In the rows, zero is written as 128.
One turn moves every row onto another: examples first, then more rows asked
Z_564: [125 110 117 143 136 156 123 131 123 105 172 126 131 112  99 138 131 128
 134 142 145 131 147 136 143 154 110 140 132 122 125 100 122 137 115 158
 141 120 130 132 124 116 135 121 143 109 138 160 116 100 121 135 116 119
 102 133 140 123 139]
Z_127: [124 123 107 134 124 149 148 144 130 112 124 145 138 108 102  94 138 117
 128 109 146 136 134  96 146 149 101 142 110  89 123 137 134 137 140 131
  97 133 134 118  90 139 113 158  98 124 108 109 125 106 135 148 114 127
 110 128 148 134 145]
Z_690: [101 109 106 116 123 167 155 107 102 142 129 117 129 109 120 150 118 149
 157 157 118 140 136 133 124 143 119 133 127 107 129 109 125 134 140  98
 154 132 129 119 158 122 119 147 129 141 110 131 135 101 145 153 113 123
 129 142 142 145 111]
Z_375: [122 107 147 139 134 162 137 121 134 113 160 127 135 114  95 147 124 121
 149 146 143 136 132 140 131 163 118 152 147 124 136 103 127 127 134 143
 140 117 131 114 143 136 129 124 139 123 137 157 118 108 119 121 114 117
  97 133 146 114 136]
Z_535: [105 131 122 118 116 134 159 146 134 159 113 113 124 117 141  95 105 128
 100 110 130 122 113 111 147 142  99 112 142 116 110  93 130  99 126 111
 111 113 114 137 128 140  97 143 136 131 110 123 167 149 112 158 144 128
 110 140 126 152 104]
Z_952: [107 132 134 116 114 133 149 151 114 155 113 116 142  97 141  90 113 108
 106 118 104 121 107 103 149 156  95 111 135 119 111  91 136 101 136 122
 124 105 113 136 147 129 127 138 141 125 104 127 162 118 115 145 140 126
 123 148 122 155 110]
Z_694: [101 107 117 117 115 161 148 102 103 133 123 102 133 113 128 150 128 153
 144 163 112 127 148 134 139 158 112 116 130 104 149 102 114 152 142  97
 145 141 124 132 128 121 121 148 130 134 105 128 146 114 133 141  97 121
 126 135 134 156 102]
Z_974: [ 88 107 134 120 156 154 129 127 129 110  99 159 127 124 114 111 104 140
 124 148 122 141 122 128 130 158 159 123 146 114 123  90 138 153 129 144
 149 117 126 122 154 133 125 157 127 125 134 155 137 123 143 154 118 117
 121 130 159 141 126]
Z_302: [135 119 119 116 134 137 146 146 148 107 110 167 149 109 131 108 129  89
 137 120 142 125 155 136 123 148 112 111 129  94  94 100 127 122 113 135
 119 133 161 145 116 150 149 134 103 124 135 143 151 135 101 151  91 125
 123 100 123 133 112]
Z_951: [ 97 115 140 150 135 141 134 116 125 130 101 133 152 139 123 128 132 138
 108 159 142 122 148 177 132 155 109 103 140 137 136  88 121 153 110 119
 160 120 133 102 120 123 125 153 143 134 134 160 148 125 118 141 135 136
 118 128 150 159 116]
Z_539: [132 109 104 133 117 139 154 140 143 132 129 145 147  88 113 111 121 118
 126 131 145 123 129 106 130 151  95 140 103 109 119 138 158 145 132 132
  93 146 155 112 102 151 109 144  96 125 112 126 133 107 124 154 115 123
 117 119 114 136 142]
Z_531: [134  92 123 132 127 147 112 123 111 113 154 127 136 114 101 143 117 134
 154 148 151 137 135 131 144 166 110 148 133 111 134 104 129 125 128 158
 138 119 143 140 118 115 132 131 140 115 138 161 116 112 125 122 107 109
 100 125 135 116 135]
Z_799: [123 106  86 114 130 161 114 118 120 155 123 111 155 134 126 118 141 168
 147 131 126 148 125 120 143 165 115 117 117 106 139 107 121 140 114 132
 151 127 150 155 129 115 125 148 128 140 129 131 127  94 111 125 101 113
 117 120 126 128 129]
Z_876: [ 97 112 122 138 142 151 146 120 130 143 104 125 153 150 123 129 132 142
 109 169 140 134 130 174 122 160 118 123 137 137 141 100 115 129 111 125
 151 122 144  90 131 124 110 143 147 129 130 147 133 119 104 132 113 152
 126 144 151 135 109]
Z_163: [138 109 114 113 117 147 160 127 127 139 104 141 149 130 104 133 132 128
 101 126 145 120  87 106 170 146  66 118 134 115 112 106 133 115 123  98
 101 133 146 134 122 145 103 148 132 145 125 112 137 145 103 143 133 121
 129 132 107 125 114]
Z_703: [122 109  93 121 143 148 108 103 114 141 131 129 155 126 132 115 145 169
 118 139 115 155 120 117 141 169 118 130 108 105 130 107 111 151 113 129
 138 131 146 154 126 114 120 127 129 132 131 143 128  97 118 128 100 102
 124 125 132 122 130]
Z_635: [122 101 117 123 118 138 147 135 147 105  90 167 150 132 130  99 111  90
 120 108 134 125 135 117 118 138 112 105 128  88 106 114 122 114 119 118
 125 108 167 132 114 145 154 127 101 112 123 137 141 114 114 127 110 133
 126 114 143 139  95]
Z_321: [115 115 114 118 128 143 147 121 108 126 126 137 151 128 104 143 166 123
 107 112 137 123  99 127 178 144  71 135 123 100 111 127 123 125 123  85
 114 130 137 131 117 139 103 157 137 152 126 125 120 132 104 150 131 124
 124 127 119 126 125]
Z_437: [128 100 115 118 121 136 147 111 127 148 110 141 157 128 101 134 137 132
 108 129 137 101  92 124 167 139  77 127 125 125 108 129 122 132 127 108
 115 143 151 140 127 147 100 157 143 140 127 124 133 144 109 154 132 116
 129 119  90 135 116]
Z_887: [107 126 142 133 128 109 128 132 108 116 126 151 131 105 159 118 128 103
  98 147 148 123 139 133 140 148 103 135 140  85 102 109 132 105 131 122
 148 131 144 118 134 135  84 135 126 113 122 125 164 147 128 132 124 128
  84 156 147 161 106]
Z_935: [125 107 106 120 147 163 118 111 120 154 119 134 156 134 118 106 140 150
 133 136 126 168 119 118 118 163 128 131 106 120 127 106 113 146 109 141
 137 107 143 150 145 121 112 150 131 141 131 143 122 104 113 122 110 116
 122 119 140 109 122]
Z_960: [131 130 148 148 117 119 142 133 113 134 113 144 146 130 158 121 111  84
  99 133 141 117 128 131 128 148  91 131 127  88  93 106 120 101 120 116
 147 111 152 121 144 134 106 129 123 122 116 147 155 128 127 112 115 128
  96 148 131 168 107]
Z_36: [112 143 144 131 130 111 131 143 129 135 133 146 136 129 157 111 114  94
 110 136 154 114 139 154 134 148 104 138 134  96  87 104 128 101 128 123
 124 143 150 122 137 124  99 140 121 127 139 146 173 154 131 124 106 110
 110 139 135 158 120]
Z_158: [ 94 130 110 108 130 130 146 139 108 142 116 113 143  98 142  99 138 122
  98 116 108 132 120 120 155 161 104 104 132 125 112  96 134 115 125 109
 119 109 116 138 123 127 113 144 143 118 107 116 160 150 100 163 150 139
 119 143 139 139  92]
Z_822: [114 104 108 127 107 142 155 141 142 117 118 154 135 113  96 109 114 104
 121 127 150 117 127  94 151 157  94 136 117  95 124 135 153 116 144 126
  94 126 150 105 101 139 108 145 110 137  96 140 120  95 130 127 123 127
 131 124 136 148 131]
Z_969: [ 96 101 136 135 147 136 111 131 119  97 120 159 133 108 114 112 103 139
 124 149 133 134 131 143 129 154 148 113 137 120 123  88 144 148 130 146
 137 105 128 124 122 125 139 150 124 113 148 166 137 117 141 147 132 100
 110 129 151 138 125]
Z_627: [ 89 105 149 125 142 151 113 137 115  92 113 155 129 122 111 112 112 146
 122 142 134 129 140 138 130 138 148 116 140 110 103  83 136 155 129 144
 142 122 126 122 133 118 127 165 139 120 150 156 130 112 140 153 126 112
 116 124 142 141 118]
Z_379: [129 106 132 130 128 133 131 138 145  89 105 170 145 124 123  99 145 102
 127 117 142 128 142 132 130 138 112 110 139  84 112 107 102 109 119 135
 134 121 153 136 111 153 143 135 108 103 140 113 144 135  99 139  97 137
 101 121 142 126 102]
Z_928: [102 107 120 125 109 153 145 109 112 151 124 102 138 122 130 137 135 159
 144 151 118 123 141 141 138 157 114 115 126 107 132  97 130 149 134  95
 156 144 122 110 137 110 120 162 128 138 118 125 147 102 138 145 111 127
 137 136 143 165 120]
Z_401: [108 106 120 110 117 138 142 140 129 136 108 149 151 125 105 126 142 114
 102 120 136 114  83 108 181 151  68 117 130 109 122 116 124 111 117 111
 117 120 141 135 139 139 111 150 140 160 123 144 126 120  97 131 136 129
 136 124 100 136 125]
Z_317: [ 95 142 106 115 121 135 149 143 138 158 121 110 138 116 132  98 104 120
 112 117 120 109 119 131 153 142 106 102 139 141 110 103 126 110 139 123
 117 124 117 143 135 130 115 147 135 114 113 120 167 156 118 154 142 114
 117 143 120 151 100]
Z_973: [139 111 118 127 123 140 150 134 154 109 108 170 147 112 120  89 122  84
 111 112 146 141 143 130 113 142 102 109 131  77  98  96 125 104 126 131
 121 122 152 135 115 136 138 124  97 122 125 132 142 138 101 153 104 131
 121 118 127 137 115]
Z_902: [140 101 103 133 119 144 159 147 143 119 123 157 143 107 100 109 119 107
 117 127 143 128 121  97 133 153  85 139 104  84 123 129 148 126 129 117
  89 141 158 114 105 139 113 141 102 140 101 124 136 122 121 155 121 114
 109 143 123 137 139]
Z_216: [ 82 119 140 139 128 155 125 130 127 130 102 121 155 142 132 127 128 148
 103 165 137 129 147 172 126 148 111 104 135 133 150  98 124 151 113 121
 146 128 142 103 115 116 104 159 138 131 133 139 142 119 117 123 121 145
 104 129 144 144 114]
Z_508: [123 124 144 128 127 127 151 134 134 129 133 154 134 114 156 109 120  91
  94 117 154 112 126 140 124 145  96 123 142  87  88 101 123  88 125 121
 130 122 146 117 137 123  98 132 127 140 139 132 170 150 135 128 114 126
  98 142 136 162 114]

Z_163 moves to Z_902
Z_216 moves to Z_694
Z_635 moves to Z_960
Now find these:
Z_951 moves to Z_928
Z_158 moves to Z_321
Z_36 moves to Z_317
Z_935 moves to Z_375

